In the data rows, the value 128 means zero.
Here are some rows, each followed by its group. Rows of different groups can look alike.
[ 92 153 148 155 133 193 113 107 119 102 164 117  98 147 100  86 135 113
 123 127 124 192 110 184 196  74 192 146  80 136  84 134 108  82 167  62
 126 188  73 136 155 150 112 126  82 113 139  89] 0
[131 106 135 147 132  93 173 150 101 134  86 172 178 129 110 137 124 156
 151 129 122 100 136 107 105 133  81  92 168 120 130 121 165 164  82 153
 128 114 157 102  98 137 130 112 136  91 129 142] 1
[116 102 178 181 127 120 180 118  93 111  78 193 180 146 103 127 118 166
 142 134 113 137 134 143 131 100  98  87 144 148 105 132 167 131  80 119
 141 136 144  82  91 176 145  82 127  75 129 107] 1
[ 94 169 121 140 145 162 137 149 109 119 163 109 127 137  81  86 139 125
 144 117 117 139 111 155 154 102 146 133 125  96 102 103 112 131 141  97
 105 170 101 145 153 123  90 147  75 100 130 136] 2
[112 154  91 126 145 108 167 191 100 148 130 125 168 117  77 105 144 150
 164 114 122  79 126 102  99 137  80 109 191  69 132  82 139 191 109 153
  95 133 141 140 138 105  83 144  81  86 118 172] 3
[ 26 150 208 164 178 225 133  75 108  12 140 175  91 209  66  23 163  85
  82 205  98 238  40 186 255   0 238 134  27 148  21 206 123  45 179  27
 160 255  41 125 107 187 125 140  53  96 129  46] 0
[117 127 107 125 149  84 181 186 101 136  95 162 181 124  89 114 141 149
 156 136 121  71 118  83  96 137  71  96 192  83 130 111 165 194  92 174
 111 126 154 121 105 113  99 141 105  87 116 169] 3
[109  97 198 147 111 185  94  23 144  69 117 144  89 160 165 134 117 105
  62 164 114 204 110 174 188  81 177 146  40 214  95 199 116  33 152  62
 182 144 110 116 100 185 195  90 165 153 121  43] 4
[125 132  88 108 156  68 178 197 105 141  98 153 177 115  94 115 144 143
 158 134 124  54 116  64  81 149  64  97 202  71 142 108 166 208  90 193
 106 115 161 128 106  97  96 156 108  90 114 187] 1
[155 151  42  59 119 115  67 181 178 166 181  55  66  79 155 132 145  95
 133 120 159 107 129  90 118 173 151 181 135  93 166 107 102 146 196 154
  99 106 100 188 183  66  85 187 113 181 129 156] 5
[ 91 112 213 205 141 146 189  97  79  81  72 216 185 168  85 102 123 168
 127 146  97 166 121 168 160  64 112  80 121 164  74 147 174 104  79  82
 149 168 130  73  78 201 154  67 107  50 124  78] 1
[130 135 190 237  73 199 133  79  92 155 142 126 155 126 108 151  90 194
 158  50 115 208 198 253 156 102 132 119 106 184  98  67 113  69 116  23
 121 138 111  92 169 201 145  28 104  79 153  61] 2
[128 124 122  86 155 101 130 114 134 111 118 139 122 151 150 130 135  93
 108 159 128  99 104  82 115 140 128 120 123 113 142 171 118 144 107 173
 147 122 152 123  96 101 149 156 171 165 123 161] 6
[155 118 140 180 101 108 162 145 104 173 101 146 182 103 113 160 108 191
 166  70 128 110 186 152  82 151  69 103 181 138 142  69 153 153  87 129
 109  95 157  96 136 152 126  71 122  81 130 131] 3
[150 102 192 174 116 127 143  73 117 120  97 171 150 149 151 159 100 151
 117 119 120 158 157 162 123 121 130  99 104 180 126 146 142  94  85 111
 152 116 147  75  99 172 181  75 177 122 144 101] 6
[179 101 135 172  88  90 153 143 114 186  95 142 180  96 141 187  95 189
 173  69 137 105 194 144  72 174  67 103 179 148 159  74 152 153  76 145
 117  70 170  91 130 146 138  69 156 102 140 136] 1
[114 116 158 107 148 135 120  69 133  86 112 147 110 165 152 124 133  90
  82 170 118 136  96 112 140 110 149 127  91 150 120 193 115 103 119 139
 167 139 140 119  93 131 174 133 171 162 118 118] 4
[101 129 113  70 146 142  92 120 164  79 143 113  71 137 144  99 153  70
  79 193 129 141  71  97 171 108 173 165  81 128 116 186 117 102 183 125
 147 149  98 167 112 113 126 185 127 169 111 114] 4
[116 174  49  80 144 133 107 191 134 152 187  69 101 104 107  96 154  99
 153 116 140 100 111 102 129 142 148 158 150  54 139  97  99 167 168 148
  92 144 104 179 177  65  67 195  81 140 131 180] 0
[164 159  66 124  92 137  92 170 142 204 191  43 108  75 135 154 113 143
 177  44 153 117 177 155 100 178 130 162 157 101 163  45  87 144 157 124
  84 100 119 160 212  91  83 134 109 142 149 158] 2
[149 145 120 146  95 170  77 120 149 161 175  78  85 101 147 138 120 131
 141  82 149 178 164 185 153 133 178 170 101 154 131  96  95  86 181  80
 110 134  85 142 192 130 114 108 106 145 146  95] 5
[120 144 126 146 113 176  94 123 139 135 169  89  88 124 124 115 126 123
 142 103 141 179 133 177 170 108 183 161  95 137 113 112  94  92 179  80
 118 156  80 145 176 136 103 122  96 136 147  97] 5
[ 87 146 147 169 138 167 158 136  91 115 136 139 155 146  73  94 131 149
 150 119 110 150 116 165 158  87 124 111 130 111  90 104 127 126 121  83
 117 170 110 127 136 151 105 113  76  80 133 113] 2
[131 151  21  71 151  53 166 252 113 185 132  99 172  86  88 119 152 138
 189 111 140  10 121  34  54 190  40 114 243  13 168  64 140 255 106 223
  80  97 166 168 147  48  50 190  89 108 114 233] 3
[171 114 116 121 125  74 145 151 131 159 105 136 154 113 146 167 116 147
 144 109 135  79 154  96  63 172  88 107 169 118 168 104 145 168  88 182
 118  80 169 109 115 108 136 129 167 135 134 171] 6
[122 137 117 108 121 159  78 122 160 115 161 100  71 117 145 113 142  99
 106 146 139 171 116 141 174 114 183 171  83 142 119 147 110  89 192  95
 127 148  81 156 156 123 118 144 109 156 130  97] 5
[107 117 122  78 138 139  93  96 163  83 136 115  79 138 156 117 144  77
  75 182 127 140  83 101 162 113 160 158  81 142 121 190 112  96 171 124
 157 135 116 158 107 122 145 162 148 173 110 107] 4
[213  93 154 185  64 101 124  96 130 200 106 127 161  94 181 223  73 190
 156  46 142 130 226 175  65 188  89 108 148 187 176  72 134 117  79 129
 125  48 173  77 140 160 174  46 196 134 155 118] 6
[113 116  97  54 148 116 103 115 155  95 128 112  90 144 159 123 151  68
  84 188 129  99  73  66 127 134 139 148 112 116 140 184 110 134 150 172
 155 122 141 164 102  91 142 182 162 187 105 143] 4
[105 122 170 176 141 125 186 132  87 110  85 189 186 149  83 107 127 164
 139 134 108 130 124 143 132  96  94  86 152 135  92 121 170 140  86 114
 130 151 138  93  96 171 130  94  99  61 116 113] 3
[139 113 192 234  85 156 161  97  87 155  98 161 184 123 106 159  94 209
 163  62 116 171 192 213 122 112  93  97 142 184 106  71 145 100  89  64
 126 120 138  78 139 200 148  23 113  64 143  73] 3
[ 98 131 133 105 139 164  88 111 158  81 150 120  69 140 133  93 148  88
  91 175 130 180  90 132 196  86 196 164  66 143  99 177 116  79 195  88
 142 169  73 155 132 135 123 154 104 152 127  86] 5
[154 112 177 160 124 110 147  92 119 126  97 166 155 139 142 154 104 150
 119 116 121 135 153 146 108 133 115 100 121 165 134 137 150 113  83 128
 140 110 151  82 100 158 168  91 169 119 136 122] 6
[163 102 177 184 107 109 153 101 115 143  88 165 167 127 143 169  97 176
 138  96 125 136 176 159  98 138  99  95 138 171 137 109 154 118  81 122
 135  97 156  76 108 170 163  67 162 103 139 112] 1
[ 94 113 164 118 130 173  93  72 157  63 132 133  74 154 147 105 139  89
  70 187 122 189  84 146 198  79 191 155  49 175  94 196 119  60 180  81
 164 162  88 143 106 158 153 139 133 155 118  64] 4
[114 137 138 171 123 134 168 150  90 143 114 149 176 128  82 118 123 169
 161 103 116 124 141 151 121 118  87 103 164 117 107  83 144 148 100 111
 113 138 136 114 132 151 111  98  90  73 125 127] 3
[118 121 100 114 154  78 181 192 102 134  92 160 180 124  93 114 141 143
 158 142 123  64 110  70  94 142  67  96 194  78 133 118 166 199  89 185
 114 121 160 127 101 105 101 149 112  91 117 176] 1
[138 117 132 104 150  93 139 122 132 118 112 143 134 144 144 136 125 110
 116 148 128  98 113  90 104 142 122 110 130 118 147 157 132 148  99 173
 140 117 154 114  98 109 144 149 169 153 130 161] 6
[133 114 157 179 119 110 174 138  97 141  88 168 180 127 103 140 116 179
 156 102 120 119 158 144 106 126  83  96 167 136 126 100 157 144  88 127
 123 117 149  91 114 161 130  77 117  76 130 121] 1
[190 115  70  94 117  47 139 186 139 192 115 112 158  85 157 182 116 147
 165  92 147  45 168  68  36 210  64 113 200  89 195  84 141 200  88 215
 104  52 184 125 131  77 118 145 173 148 136 204] 6
[ 81 169  80  97 179 112 174 205  96 118 137 133 160 136  55  69 160 120
 152 148 114  70  81  77 120 116  91 108 180  38 110 109 141 197 117 162
  98 163 128 159 125  91  69 189  63  85 110 186] 2
[ 96 140  95  58 157 137  91 142 167  81 151 109  70 133 135  83 166  64
  81 201 130 134  63  83 172 109 177 166  90 107 115 186 121 116 193 134
 135 160  90 177 122  94 109 204 108 166 111 127] 5
[ 88 145  86  37 174 127  97 148 167  69 147 112  69 138 131  70 175  49
  72 222 127 114  42  58 169 106 171 162  94  94 116 199 124 130 187 153
 136 163  96 184 105  81 109 227 109 171  99 141] 4
[149 114 138 124 141  83 154 138 128 131 100 154 154 132 132 141 120 137
 129 134 129  93 135 101  90 149 101 101 152 121 149 129 150 157  89 170
 129 105 159 103  97 123 138 131 159 128 127 159] 6
[ 77 126 164 128 190 102 199 146  93  61  74 213 175 176  74  69 156 123
 114 196 100 105  65  84 142  75 107  80 142 103  84 176 183 158  87 154
 141 176 136 105  57 146 125 154 104  77 107 142] 1
[155 106 137 145 122  88 158 139 117 147  96 158 168 121 135 156 113 158
 147 116 130 100 155 116  88 154  88  97 162 128 148 111 154 156  83 161
 127  94 163  96 103 134 139 107 157 113 131 149] 1
[137  98 193 156 103 163 103  24 133 105 113 144 109 157 176 161 102 120
  83 133 122 180 138 173 150 109 155 131  69 211 117 175 110  54 120  93
 178 123 138 101 107 175 203  74 188 156 128  67] 4
[178  97 153 187  86 104 153 122 112 175  91 152 181 105 143 186  92 193
 162  72 131 123 199 159  80 161  75  98 165 165 150  78 156 137  77 129
 123  77 165  80 124 164 152  55 156  95 139 120] 1
[198 108 125 129  83 110  92  84 148 187 132  95 121 104 200 208  91 137
 130  73 147 118 193 143  70 194 112 136 130 172 183 108  99 114 105 151
 137  58 171 110 149 118 177  86 207 179 138 136] 6
[ 80 176  88 100 171 148 139 176 113 110 169 104 123 138  73  65 156 102
 141 138 119 110  83 112 150 104 145 135 137  57 105 120 116 156 148 129
 102 179 101 166 150  95  72 191  67 107 124 165] 2
[172  99 124 114  77 135  72  75 166 156 137  83  89 105 200 194 103 121
 105 101 144 140 162 142 110 170 131 163 105 183 165 131  95  89 150 124
 150  71 147 136 147 131 170 102 192 184 129 104] 4
[149 106 169 162 121 104 157 111 116 130  91 170 162 138 134 152 107 156
 133 120 122 127 152 139 107 133 106  95 135 155 132 129 155 128  82 136
 136 108 155  85  96 157 156  91 160 113 134 124] 1
[110 152 140 155 120 189 101 108 129 121 169 104  97 128 117 103 128 121
 129 108 130 189 130 191 180  93 187 153  86 146  96 121 106  80 167  63
 122 171  77 136 169 147 115 121  91 119 141  90] 0
[164 115 145 138 124  93 143 115 123 144 104 150 155 124 148 162 107 145
 131 109 129 109 155 122  91 154 102 103 142 144 148 128 148 136  83 154
 132  95 161  97 109 134 158 108 173 126 137 146] 6
[131 112 148 121 147 101 150 118 121 109 103 163 143 149 134 131 126 119
 120 155 125 111 114 102 114 127 121 103 128 126 134 157 145 141  90 160
 142 123 151 104  87 128 149 137 165 134 131 148] 6
[ 68 165 135 132 162 184 132 128 107  84 162 125 112 156  79  59 150 101
 124 149 110 167  82 153 197  65 179 135  92 102  76 150 117 107 156  79
 123 203  80 148 142 132 101 159  69 101 130 116] 2
[ 97 147 123 153 139 144 160 160  96 129 134 129 157 134  74 100 137 152
 157 114 116 122 123 140 133 107 107 112 154  90 109  91 129 155 120 111
 107 153 123 133 139 135  95 125  75  87 129 135] 2
[134 147  99 103 117 151  76 138 158 136 168  87  73 107 145 116 140 102
 120 129 145 160 128 136 161 128 180 173  99 128 130 130 106 102 190 106
 117 140  83 160 168 110 109 150 103 157 132 112] 5
[126 130  75  94 154  60 178 211 107 147  99 147 173 114  93 118 148 139
 161 138 129  40 111  49  74 157  59 100 211  57 151 106 166 221  92 208
 105 109 165 135 109  85  87 169 113  98 114 200] 1
[115 144 167 202 103 190 132 103 103 140 153 115 137 135  99 128 104 166
 152  72 121 186 159 220 161  97 147 128 105 152  99  83 108  86 132  49
 119 154 101 116 165 176 121  75  94  89 148  86] 2
[193 113  92 105 112  67 125 148 142 186 121 110 145  97 172 187 104 140
 149  88 146  69 169  92  53 199  85 115 170 115 187  98 131 171  91 196
 118  60 176 120 130  92 138 134 187 161 141 181] 6
[131 116 151 115 109 160  82  68 161 102 136 114  84 132 174 141 125 101
  74 153 126 169 118 150 157 119 165 159  71 187 120 169 113  66 164  95
 156 123 114 139 118 145 168 122 156 166 115  79] 4
[ 52 143 140 132 187 124 200 169  81  69  96 191 176 171  44  49 167 125
 135 188  99 104  58  89 154  68 103  87 157  72  76 153 165 173 102 137
 127 194 124 125  81 133  94 159  64  62 108 143] 3
[126 143  87  62 141 129  80 140 173 112 159  90  69 113 154 111 154  78
  89 167 137 125  96  93 145 135 166 171 101 119 138 159 115 117 189 139
 125 131 100 175 138  90 114 189 123 173 111 134] 4
[ 99 171  62  94 157 119 151 205 109 145 161  96 143 116  73  85 155 120
 165 125 126  75 104  90 116 139 102 127 180  40 132  90 118 195 131 156
  89 146 126 167 154  74  62 187  72 107 120 192] 2
[148  99 173 141 101 151  98  43 142 122 117 127 108 145 180 170 104 121
  94 121 129 161 144 159 129 131 145 136  83 197 134 160 104  72 123 109
 166 107 144 109 118 158 191  83 189 169 129  85] 4
[ 87 114 230 158 163 158 151  37 108  40  92 203 129 208 125  96 130 101
  71 190  99 184  85 154 181  53 176 100  53 180  76 219 139  65  99  93
 180 184 120  81  62 183 192 106 160 124 126  79] 6
[ 35 165 151 136 197 165 179 147  85  51 133 166 144 182  35  29 166 108
 119 183  96 138  51 124 188  43 148 105 114  78  61 158 140 137 131  97
 125 222  93 139 101 139  89 167  49  71 115 127] 2
[174 129  96 106  83 142  58 121 178 167 166  68  73  83 184 167 118 120
 118 101 152 151 166 147 131 169 157 180 105 160 161 111 101  94 185 111
 117  90 107 159 176 112 130 127 144 177 132 108] 5
[125 127  82  52 134 120  85 133 171 110 146  89  77 116 164 124 149  74
  88 174 137 108  86  76 136 144 147 167 109 119 144 168 111 125 174 156
 139 117 122 177 123  85 126 191 145 184 110 139] 4
[174 107 165 197  86 109 155 118 106 175  92 158 183 108 137 181  94 198
 161  67 128 129 203 172  82 156  77  99 163 171 144  76 156 128  77 120
 120  83 163  77 126 172 154  49 148  86 135 112] 1
[215 111  73 131  79  54 138 183 131 232 114 105 175  58 166 213  97 186
 188  46 153  54 218 104  20 231  40 115 220 112 206  44 144 196  79 194
  93  27 191 112 155  97 124 100 170 126 139 187] 1
[193 102 121 161  86  81 145 149 119 198  99 133 176  87 152 198  95 188
 172  62 140  94 203 135  53 189  64 103 185 142 174  66 150 160  78 159
 111  55 178  96 136 133 141  77 164 113 142 147] 1
[152 122 107 110 141  68 160 167 123 146 100 150 163 118 128 143 128 138
 143 129 131  68 134  78  75 163  81 100 177  98 159 117 157 184  86 193
 117  96 166 114 103 103 123 147 149 120 124 181] 1
[111 157 127 158 121 174 121 128 115 136 167  99 121 126  98 109 125 139
 147  92 123 163 138 180 156 106 151 138 115 119 107  94 105 112 146  78
 110 157 100 136 169 139 103 120  86 106 141 117] 2
[146 141 133 133 100 168  72 106 162 135 161  94  74 110 156 132 125 118
 110 119 142 187 145 173 165 123 184 170  80 171 121 127 109  72 186  78
 123 136  80 145 167 137 131 118 112 154 132  78] 5
[171 115  93  95  83 128  63 111 176 160 154  68  77  89 193 177 116 112
 107 112 150 134 153 129 119 174 142 173 108 158 166 124 100 100 174 128
 132  78 128 159 157 110 143 135 167 185 128 113] 4
[133 121  73  53 123 116  79 140 177 122 150  82  75 104 172 136 146  79
  98 163 142 103 100  75 125 157 143 172 116 112 157 159 104 133 176 160
 133 103 128 178 131  80 122 187 150 191 112 143] 4
[ 71 159 161 162 148 195 136 109 103  85 158 134 116 162  77  68 139 117
 123 139 113 186  97 185 202  57 182 131  82 124  70 137 114  90 150  58
 127 203  79 128 135 160 110 129  70  97 132  93] 2
[143 105 165 159 126 102 161 116 113 126  86 174 167 136 129 145 111 154
 133 126 119 124 143 133 112 129 102  94 140 147 128 132 158 132  81 137
 137 114 154  87  94 153 153  97 154 110 133 126] 1
[142 121 134 150 128  93 171 154 102 147  93 164 181 119 111 139 120 166
 152 111 122  94 151 117  92 142  73  95 177 123 134 103 166 163  80 153
 117 108 159 103 110 139 129 105 127  84 123 148] 1
[121 168  39  71 143 129 101 198 141 156 189  61  94  98 112 102 153  97
 154 113 146  94 110  94 124 149 148 161 154  49 146  96  98 172 173 156
  91 138 103 185 184  60  61 201  84 149 133 182] 0
[148 118 127 108 141  89 140 127 129 130 111 143 139 137 143 144 122 119
 124 137 129  96 127  94  96 149 112 108 138 118 151 144 137 150  96 173
 135 107 158 113 103 111 146 143 172 148 131 161] 6
[172 121  93  89 131  73 124 143 143 161 123 114 136 112 167 165 121 120
 134 116 140  72 146  79  67 185  99 119 157 107 179 125 125 169  98 194
 124  80 169 125 123  84 139 150 182 168 133 184] 6
[159 134 108 116  92 151  64 123 169 154 167  75  71  95 166 148 124 119
 121 107 152 165 155 154 145 147 170 178  98 157 144 114 100  91 190  97
 117 113  92 152 178 120 122 126 125 166 137  99] 5
[162 109 103  89  92 128  73  98 172 148 145  80  84 101 194 174 117 108
 101 120 142 123 143 119 108 170 135 164 109 159 162 136  99 104 161 139
 144  78 140 153 142 113 153 133 178 189 121 117] 4
[148 134  56  55 117 115  68 166 181 147 167  63  67  89 167 135 148  88
 115 145 155 107 119  84 123 167 152 181 123 104 167 132 102 140 194 156
 114 103 110 183 159  69 100 186 128 194 123 147] 5
[111 145 113 120 128 167  91 134 147 117 166  97  78 127 124 102 145 104
 126 133 141 171 113 146 177 103 188 165  93 124 110 132 101 101 189  93
 121 164  74 154 166 119  99 146  88 148 139 103] 5
[114 155  89 132 132 132 147 182 106 155 155  99 145 115  84 114 132 145
 171  94 128 100 134 127 115 137 104 127 170  72 132  74 115 169 127 132
  96 133 127 149 159 106  77 141  85 101 134 161] 2
[ 88 121 153 110 189  95 182 141 108  64  83 198 159 173  92  81 153 108
 106 200 105 101  69  72 136  91 118  87 132  96 104 185 170 158  90 166
 145 164 141 107  56 127 134 165 127 107 115 154] 1
Which 4 groups are nearest to each row below, nearest first, going by the distance to the centre of the group?
[122 124 104  70 170  82 141 145 134 107 117 138 124 149 135 117 146  86
 117 171 130  74  86  52 106 141 122 115 139  82 150 172 126 170 105 197
 138 125 154 133  93  83 131 184 163 163 124 186] >> 6 4 1 3
Which 3 groups are nearest to each row below, nearest first, going by the average distance to the group's rows?
[154 150  65  89 109 133  69 165 166 169 183  60  73  84 152 134 138 110
 142 103 158 130 148 123 128 163 162 181 128 108 158  98  95 129 192 130
 100 115  93 171 195  85  91 158 108 167 135 140] >> 5 4 0
[105 157  93  86 149 149  92 156 153 110 169  96  74 128 118  83 160  84
 118 158 141 145  93 113 170 108 186 166 103  97 116 146 111 121 193 119
 115 168  76 168 156  97  89 181  82 152 124 127] >> 5 0 4
[128 124 125 150 132 100 175 164  95 147 100 159 181 121  92 128 126 167
 160 111 119  96 143 118  99 135  70  98 183 108 127  95 160 169  89 145
 113 118 154 111 120 138 115 108 109  76 121 147] >> 1 3 6
[107 121 166 186 127 137 177 131  84 123  96 174 183 140  85 116 123 173
 152 116 110 138 141 157 131 101  93  95 152 135 100 107 158 134  91 102
 126 145 137  96 114 170 129  80  98  61 128 109] >> 3 1 2
[118 153 102 117 125 165  91 144 143 134 173  87  85 120 122 103 145 107
 134 123 141 157 120 149 161 114 180 165 106 114 120 117 102 112 183 103
 112 159  82 158 175 109  95 151  87 145 135 120] >> 5 0 2
Which 4 groups are nearest to each row below, nearest first, going by the distance to the group's nearest row?
[134 160  43 101 128 102 141 219 117 188 162  75 151  88  95 127 139 143
 185  87 140  58 140  91  78 175  77 129 206  41 163  52 114 209 125 169
  77 106 144 166 174  68  60 166  86 117 129 199] >> 2 3 0 1
[131 118  99  64 128 121  89 109 163 116 138  97  86 125 170 140 138  82
  87 161 133 108 101  84 123 149 138 158 111 132 148 169 106 121 157 159
 149 106 140 162 121  97 146 166 164 184 111 136] >> 4 6 5 0
[122 116 116  73 133 125  96  98 158 103 130 108  90 139 164 132 138  81
  81 170 130 118  90  93 133 135 142 150  99 142 135 176 110 112 151 149
 156 118 137 156 110 108 150 160 164 181 108 125] >> 4 6 5 1
[211 101 119 131  66 110  80  82 158 204 136  78 115  94 215 226  85 146
 136  57 153 117 207 149  62 209 107 146 135 180 195  94  88 112 113 150
 135  42 175 116 160 116 176  75 215 193 142 131] >> 6 4 1 5
[192 120  75  87 115  62 118 157 144 190 128 101 138  94 176 187 111 128
 149  93 150  59 166  77  50 209  86 123 175 102 197 104 121 180  93 207
 114  56 179 128 135  72 133 146 191 173 138 197] >> 6 1 4 2
[106 125 113 115 165  84 184 180 101 112  90 175 176 136  88  99 149 136
 143 160 116  73  98  69 102 124  80  90 182  78 125 131 169 193  89 179
 120 135 154 120  89 115 106 153 110  87 112 169] >> 1 3 2 6
[ 85 123 154  89 195 111 156 109 120  55 102 180 128 188 113  80 152  76
  87 210 108 113  52  73 151  88 147 103 102 107 105 212 142 136 105 163
 159 172 135 120  63 115 146 177 148 144 116 152] >> 1 4 6 3
[120 118 145 164 131 109 179 148  95 132  91 173 184 132  95 125 124 167
 155 121 118 111 138 127 113 121  81  93 169 120 115 107 163 156  85 135
 124 128 149 100 106 153 123  99 111  73 121 132] >> 1 3 2 6
[ 88 109 199 127 157 157 129  42 126  52 104 173 108 195 137 104 133  87
  69 192 107 167  77 135 176  72 170 123  61 173  91 216 118  72 122 108
 182 169 124 107  74 162 184 118 162 151 114  86] >> 6 4 5 2
Which 3 groups are nearest to each row below, nearest first, going by the distance to the centre of the group?
[ 77 153 136 151 158 141 177 155  87 107 119 156 169 147  63  78 146 143
 145 141 107 121 101 129 147  90 106 101 151  93  89 117 146 153 108 112
 116 174 119 129 117 138 100 132  70  65 120 135] >> 2 3 1
[215 100 128 154  26 157  43  66 178 200 154  60  84  66 226 233  75 157
 120  47 154 181 225 203 108 191 142 177  95 224 173  86  94  55 165  80
 135  45 130 131 187 153 176  59 191 181 147  67] >> 5 4 6
[163 150 111 169  75 172  91 122 129 191 183  63 115  86 139 160  97 161
 166  35 144 165 197 207 127 154 144 154 126 142 143  56  92 102 149  75
  99 110 109 133 206 134 115  86 112 125 153 111] >> 5 2 0
[ 48 128 173 130 207 111 209 142  82  33  66 229 177 190  59  43 166 112
 106 222  90 114  42  80 168  49 116  75 130  98  65 202 188 152  86 143
 150 202 127 104  42 151 127 160  89  59 103 135] >> 3 2 1
[ 78 164 101  90 167 161 107 153 136  90 169 110  85 143  98  56 168  78
 114 173 128 150  69 115 188  85 190 157  99  88  95 160 112 123 183 111
 119 195  71 167 147  98  87 190  68 136 122 130] >> 0 5 2
[149 120 107  91 145  82 135 137 133 135 117 133 136 131 153 146 127 109
 127 142 134  83 124  77  90 160 113 112 145 102 160 148 129 162  97 189
 131 102 161 122 106  94 141 155 173 157 131 176] >> 6 1 3
[118 109 162 141 154  99 172 125 108  97  86 187 163 153 113 119 128 137
 124 155 115 115 112 107 122 108 110  90 135 127 116 154 163 141  85 147
 143 135 147  94  79 150 145 123 143 103 127 135] >> 1 6 3
[ 96 123 202 220 122 166 176 101  80 109  96 180 180 153  80 112 114 183
 144 110 105 175 144 198 155  74 112  91 124 164  76 107 152 101  96  63
 133 164 122  87 114 201 138  54  90  52 131  74] >> 2 3 1
[229 122  20  55  57  84  39 163 205 238 179   8  76  28 226 224 107 125
 140  57 174  68 202  95  38 255  99 192 169 128 234  60  86 153 175 186
  96   9 159 185 202  53 117 152 186 218 130 174] >> 6 5 4
[137 105 211 169 113 163 114  21 125 101 107 156 118 168 169 155 104 126
  85 130 119 186 144 182 150 101 158 122  65 213 112 174 116  53 108  87
 174 132 137  86 104 180 206  68 186 148 130  69] >> 4 6 5
